Each path is a new rotation, seen through one point. The rows after it are directions, each followed by how far the rotation turns it, in degrees per step (0 if it stays put).
Each turn is a multiple of 5 degrees from 10 to 175, or 0.
Each row of a path follows its step; steps can be skipped.

step 1: [-33  27  55   5 -32 -37 -48  11  19 -41  44  32  37 -25   6   5  12  -3
  30 -42 -15   4 -27   2 -35   0 -15  19 -25 -19  21 -35  -8   6 -20  15
  22  -1 -42 -33 -25  40 -11 -38 -16 -13 -15  11  -1   2 -32 -12]
step 2: [-36   1  15  26   6 -32  13 -33  37  -1 -47   4   2  -9 -28 -25  -8  -7
 -31   3 -10  27  28  10 -26  29   7 -27  12  -9 -71  -9  -4   4  -4  21
  14 -31 -19  -8  14  56  16 -21 -22 -43  28  45  -7  -2 -52   5]
step 4: [-19 -10 -20  24 -25   0 -32 -23 -18   0 -12 -14   3 -43 -37   0  46 -11
  13 -50  -3   6  25  19 -59  14 -20  -7   4  21  20 -55  40  18  -9  40
  43 -11 -14 -10  -9   9  -6  -2 -35 -12 -22  16 -39   7 -50  10]
step 8: [ 22   4   3  -1  24  -5  23 -20 -11  -2 -53  32 -33  -9  14  -6 -34 -17
  40 -22 -26  40 -27   6  11  -3  53   1  13 -48  13  12  31  22  30  -5
  13 -12  -6   1  50  -7   6  12 -34 -23  27  26  17  41 -56  26]
step 11: [  3  -6  -4 -37  -7   7 -27  -7 -27 -31   9  23  17  -4  38 -20 -35  41
  46 -25 -30  46 -36 -22  17 -10  43  38 -14 -31 -24 -35 -28  37  19  16
 -59   4 -10 -12  16  17  13  11  -6  -6   5  24 -25  11 -42   8]
step 12: [ 11  12  12  21  -9  -9 -73   9  59 -24 -26  28  70  -9 -11 -45  14  -8
  18 -11   8  -2 -12  41  16   3   9 -13  -4  21 -13  -9  18  11   7  24
   3   8 -25 -11 -49   5  37  10 -31 -16 -39  25   3  24 -35   8]
step 14: [ 50  -6  -1  12   0  -4 -17  13  -8 -16  33   7 -14  12 -57  -7  -4   2
  16 -35 -17  23 -19  42  17  32  44  27  -6   5   9 -31 -33  19  19  -9
 -15 -18 -16 -26  -8  35  12  65 -24  -6 -30  10 -12 -14 -71  32]
step 20: [-21  -3   8   0 -22  -7   1  30 -23 -12   9  17  15   6  -4 -17  50   1
  -5  24 -31 -42   8  53 -18  32  13 -24   4 -16 -30   1   3 -42 -12  -1
  29 -10 -45 -22  18   1  48  13 -25 -20  -9  36 -40  31 -77 -18]
step 23: [ 34 -14  -8  35 -17   9 -22 -22  21   0 -40  23  14 -48  11 -29   9  -8
   5  32 -33 -16 -30  25   0  11  17 -32 -20 -16 -28  14  47   4 -19  21
   7 -12  -7  23  11 -34  16 -11 -20 -33  48  26  -5  35 -73  34]
step 24: [-12  50  -5  -5 -68  20   5 -39 -28  32  -4  51  -3 -37 -15 -14  -1 -18
  26 -24  16  16 -12 -10  25  -8 -40  29  16  -1  25 -14  -3  49   2 -41
  12  -5 -29  -6  38 -11   8  28 -37 -17 -10  13   4 -13 -39  32]
Directions:
[ 11  -1   4  -7   3  -2  -6  13  13  11  15   1  -5  -1  -2  -8   7 -10
  -3   6  -7  18  -4  -7  -3   5   4  -3   5  -2  -4  10   1  -3   2   3
   2   8   4 -16  -4   4   2  -4   4   5  -8   7  -8 -19   1  -3] : 20
[  7  -3  -8   4  17   7  10   5   2  -8  -2  -5   0   6   5  -4  -5   0
  -3  11 -15   4  -2   6   5  16  11   5  -9  -3  -4  -3  -6   0   2  -7
  -7  -8  -9   6  -3 -11   6   7   4   0   9   2  -2  -4 -14 -15] : 125
[  4   7   5  -9   1  -1  -1   4  -7 -11  -8   1   1 -20  -2   8   8  11
  -2  11   2   2   1  13  -1   7  -3  -2   1  13 -12   0  11  15  -4   5
 -12   1   6  -4  -6   8  -4  12   4  -6  -6   1 -10   0   3  -4] : 40
[  1 -13   4  -8   8  -9   3   7 -12   0   9   4   6   3 -10 -18   0   7
  -1   6   3   0 -13   0   0   8  -3   0   8 -13   0 -12   7  17   2  -2
   7   1   0  14  11   2  -1  -2   5  -1  -8  -5  10  -2   6   0] : 135
[ -3   7   8  -4  -7  -5   1  -4   6  -2  -5   4  -3   8  -5 -11   7  -9
 -10  19 -13 -12   3  -3   8   3 -13   3   6   1  -3  13  -5   4 -16  -3
  -3   4 -11  -1   4   8   7   3 -14  -4   7  -5   8   3   3   0] : 100
[  6   1   6   1  -1  -2   8   3   0   6  -7  -8 -14  -6  -4   4  -7  -3
  13   5  -3   6 -10   9  -6  -5 -10   8   8  -1 -12   2   0  -6   0 -12
  -2   0 -14  -6  -5  -9 -16  -8   5   6 -11  -4  15  10  -1   0] : 40
[  1  11   3  -5  -5   0   0   6  -6  -2  -2  -7  14  -3  -9  -9 -10  10
   0  15   2   8   4 -13  -5   2  -2  -3  -9  -8   8  -2 -13 -14   6  16
  -6   3  -7  -2   1  -4  -8  -1  -4  -2  -5   2  -8  13   6  -9] : 70
